[[ -4   9 -17  37  -3]
 [ 12   5 -36  63   7]
 [-25  14 -18  23 -13]]
->
[[  5 -36]
 [ 14 -18]]

[[  3   9 -75]
 [ -4  13 -80]
 [ -1  11 -75]]
->
[[ 13 -80]
 [ 11 -75]]

[[-42  20 -21]
 [ 26 -63   8]
 [ 29   3  20]
 [-15  52  -3]]
->
[[-63   8]
 [  3  20]]

[[ 46  58 -31 -29]
 [-38  -3  40 -63]
 [-68  65 -47 -61]
 [ 14  13   3 -15]
 [-73  43 -68   8]]
->
[[ -3  40]
 [ 65 -47]]

[[ 66 -22 -11  56]
 [ 37 -12  -6  32]
 [ 66 -22 -11  56]
 [ 13  -4  -2  11]
 [ 39 -13  -7  33]]
->
[[-12  -6]
 [-22 -11]]

[[-21   4 -21]
 [-70 -27 -70]
 [-14   8 -14]
 [ -2 -36  -2]]
->
[[-27 -70]
 [  8 -14]]
---
[[  9 -20 -64]
 [ 16 -27 -28]
 [ 76  -7 -16]
 [ 13   3 -62]
 [-35  33 -72]
 [  4  -6   4]
 [ 45  -9 -43]]
->
[[-64 -28 -16 -62 -72   4 -43]
 [-20 -27  -7   3  33  -6  -9]
 [  9  16  76  13 -35   4  45]]

[[-40 -33 -23 -32 -58 -19 -33 -21 -31 -38 -58 -24  52]
 [-54 -16 -38 -47 -40  -4 -31   3  -1 -38 -64 -18  38]]
->
[[ 52  38]
 [-24 -18]
 [-58 -64]
 [-38 -38]
 [-31  -1]
 [-21   3]
 [-33 -31]
 [-19  -4]
 [-58 -40]
 [-32 -47]
 [-23 -38]
 [-33 -16]
 [-40 -54]]

[[ 29  -9 -17]
 [  5   0  54]
 [-62  56 -26]
 [  0  49 -29]]
->
[[-17  54 -26 -29]
 [ -9   0  56  49]
 [ 29   5 -62   0]]

[[ 33 -54  72  -7  47  31 -56]
 [ 31  -1   0  43 -32 -28  80]
 [-70 -31 -50 -75 -14  67  36]
 [  8  31   6 -43   7 -15 -31]
 [-42  -9 -43  27 -45 -28  -1]
 [-38  82   9  60 -13  32 -37]
 [-65  60  11  49 -34  51 -19]
 [ 16 -39  57 -16  73  48 -52]
 [ 32 -31  37  -5  49  48 -25]]
->
[[-56  80  36 -31  -1 -37 -19 -52 -25]
 [ 31 -28  67 -15 -28  32  51  48  48]
 [ 47 -32 -14   7 -45 -13 -34  73  49]
 [ -7  43 -75 -43  27  60  49 -16  -5]
 [ 72   0 -50   6 -43   9  11  57  37]
 [-54  -1 -31  31  -9  82  60 -39 -31]
 [ 33  31 -70   8 -42 -38 -65  16  32]]

[[ 50  59  47 -64 -79  28 -45]
 [-35 -15  -1  17  59  -6  40]
 [ -6  85  65  -6 -22  61 -39]
 [-29   4   4  14 -12   4  23]]
->
[[-45  40 -39  23]
 [ 28  -6  61   4]
 [-79  59 -22 -12]
 [-64  17  -6  14]
 [ 47  -1  65   4]
 [ 59 -15  85   4]
 [ 50 -35  -6 -29]]

[[  0  50  34]
 [ 19  42 -40]
 [ -7 -57 -18]
 [ 15 -12 -60]
 [  5 -39 -46]
 [ -1  50  37]
 [ -8  26  57]
 [ 12 -29 -54]
 [  5 -39 -48]]
->
[[ 34 -40 -18 -60 -46  37  57 -54 -48]
 [ 50  42 -57 -12 -39  50  26 -29 -39]
 [  0  19  -7  15   5  -1  -8  12   5]]
---
[[ 18  30  43  24   6 -36 -38 -19  -2 -42 -57  -8  35  51 -31  15]
 [-12  -5 -13 -20  38  14  27  21  -5  -5 -13 -16  16  -5   2 -14]
 [-33   2  25 -11  20 -14   9 -78  33 -14  41 -15 -62  33 -27 -34]
 [ 17 -33   0   0   9  13   6 -18 -18 -26   1 -23 -41  18  -4   2]]
->
[[ 18  30  43  24   6 -36 -38 -19  -2 -42 -57  -8  35  51 -31  15]
 [-33   2  25 -11  20 -14   9 -78  33 -14  41 -15 -62  33 -27 -34]
 [ 17 -33   0   0   9  13   6 -18 -18 -26   1 -23 -41  18  -4   2]
 [-12  -5 -13 -20  38  14  27  21  -5  -5 -13 -16  16  -5   2 -14]]

[[  2 -12   5  -9  11   2  15]
 [  1   3  -8  80  -4  50 -15]
 [-39   8  -6 -12  24 -46   4]
 [-17  19   4  17  16 -17  -2]
 [  9  13  49  12  12  31   1]
 [-17  15  -3 -27  29  -5  -9]
 [ -5  11 -20   7 -15 -19  -3]
 [-10   0 -19 -32   5   7 -16]]
->
[[  9  13  49  12  12  31   1]
 [  2 -12   5  -9  11   2  15]
 [-17  19   4  17  16 -17  -2]
 [-17  15  -3 -27  29  -5  -9]
 [-39   8  -6 -12  24 -46   4]
 [  1   3  -8  80  -4  50 -15]
 [-10   0 -19 -32   5   7 -16]
 [ -5  11 -20   7 -15 -19  -3]]

[[-34  36 -39  -3 -45  39   0 -23 -34 -37  -1  27]
 [ 40 -43  45   0  45 -43   0  28  42  43   5 -31]
 [-42 -33 -46   5  44  33   0  24 -44 -45   6  24]
 [-32  39 -34  -5 -47  38   0 -27 -32 -34   0  29]
 [ 19  42  21   0 -46 -29   0 -24  20  20  -3 -20]
 [ 60 -12  61   0   9 -55   0   7  63  63   7 -49]]
->
[[ 60 -12  61   0   9 -55   0   7  63  63   7 -49]
 [ 40 -43  45   0  45 -43   0  28  42  43   5 -31]
 [ 19  42  21   0 -46 -29   0 -24  20  20  -3 -20]
 [-32  39 -34  -5 -47  38   0 -27 -32 -34   0  29]
 [-34  36 -39  -3 -45  39   0 -23 -34 -37  -1  27]
 [-42 -33 -46   5  44  33   0  24 -44 -45   6  24]]

[[-13 -21 -33  -6 -22  13 -46 -41  25  18   4]
 [ 20 -23  35 -54 -11   4   9  18  -4  51 -17]
 [-25 -14  -5  49  43 -14 -21 -32 -27  54  10]
 [ -5  71  13  16  14  -4  36  -7  20  -5  -2]
 [-29  11 -76 -32 -33  16   9  53  43 -31  34]]
->
[[ 20 -23  35 -54 -11   4   9  18  -4  51 -17]
 [ -5  71  13  16  14  -4  36  -7  20  -5  -2]
 [-25 -14  -5  49  43 -14 -21 -32 -27  54  10]
 [-13 -21 -33  -6 -22  13 -46 -41  25  18   4]
 [-29  11 -76 -32 -33  16   9  53  43 -31  34]]

[[ 36  14   3 -21  81 -30   7 -18  19  35]
 [ -3 -46  -6  -8 -49 -15  46  12  65 -39]
 [-67 -18  12  37  36  81  43  -1   7  81]
 [-29  35  44   4 -18  42  -9 -10  14   3]]
->
[[-29  35  44   4 -18  42  -9 -10  14   3]
 [-67 -18  12  37  36  81  43  -1   7  81]
 [ 36  14   3 -21  81 -30   7 -18  19  35]
 [ -3 -46  -6  -8 -49 -15  46  12  65 -39]]

[[-1 -2 -2  2  2  2 -2  0 -2  2 -2  2  0  2 -2]
 [ 2  3  2 -3 -3 -3  3  0  3 -3  2 -3  0 -3  2]
 [67 -1  0 -1 -1 -1 -1  1 -1 -1 -1 -1  0 -1  0]]
->
[[ 2  3  2 -3 -3 -3  3  0  3 -3  2 -3  0 -3  2]
 [67 -1  0 -1 -1 -1 -1  1 -1 -1 -1 -1  0 -1  0]
 [-1 -2 -2  2  2  2 -2  0 -2  2 -2  2  0  2 -2]]

[[  1  41  51 -41   6  16   8 -60 -17  49 -44 -61 -11 -21]
 [ 14 -43 -51  24   8 -20   8  27 -15 -49  25  27  15  17]
 [ 49  -9  -6  14  51 -18  59   8 -52  -7  13   9  25  18]
 [ 50  -3   1   5  49 -12  58  -3 -47   2   5   0  26  12]
 [ 14 -48 -55  24  11 -19   9  37 -11 -54  28  34  16  19]
 [ 34  20  27 -17  38   0  38 -35 -36  24 -17 -31  16  -1]]
->
[[  1  41  51 -41   6  16   8 -60 -17  49 -44 -61 -11 -21]
 [ 34  20  27 -17  38   0  38 -35 -36  24 -17 -31  16  -1]
 [ 50  -3   1   5  49 -12  58  -3 -47   2   5   0  26  12]
 [ 49  -9  -6  14  51 -18  59   8 -52  -7  13   9  25  18]
 [ 14 -43 -51  24   8 -20   8  27 -15 -49  25  27  15  17]
 [ 14 -48 -55  24  11 -19   9  37 -11 -54  28  34  16  19]]
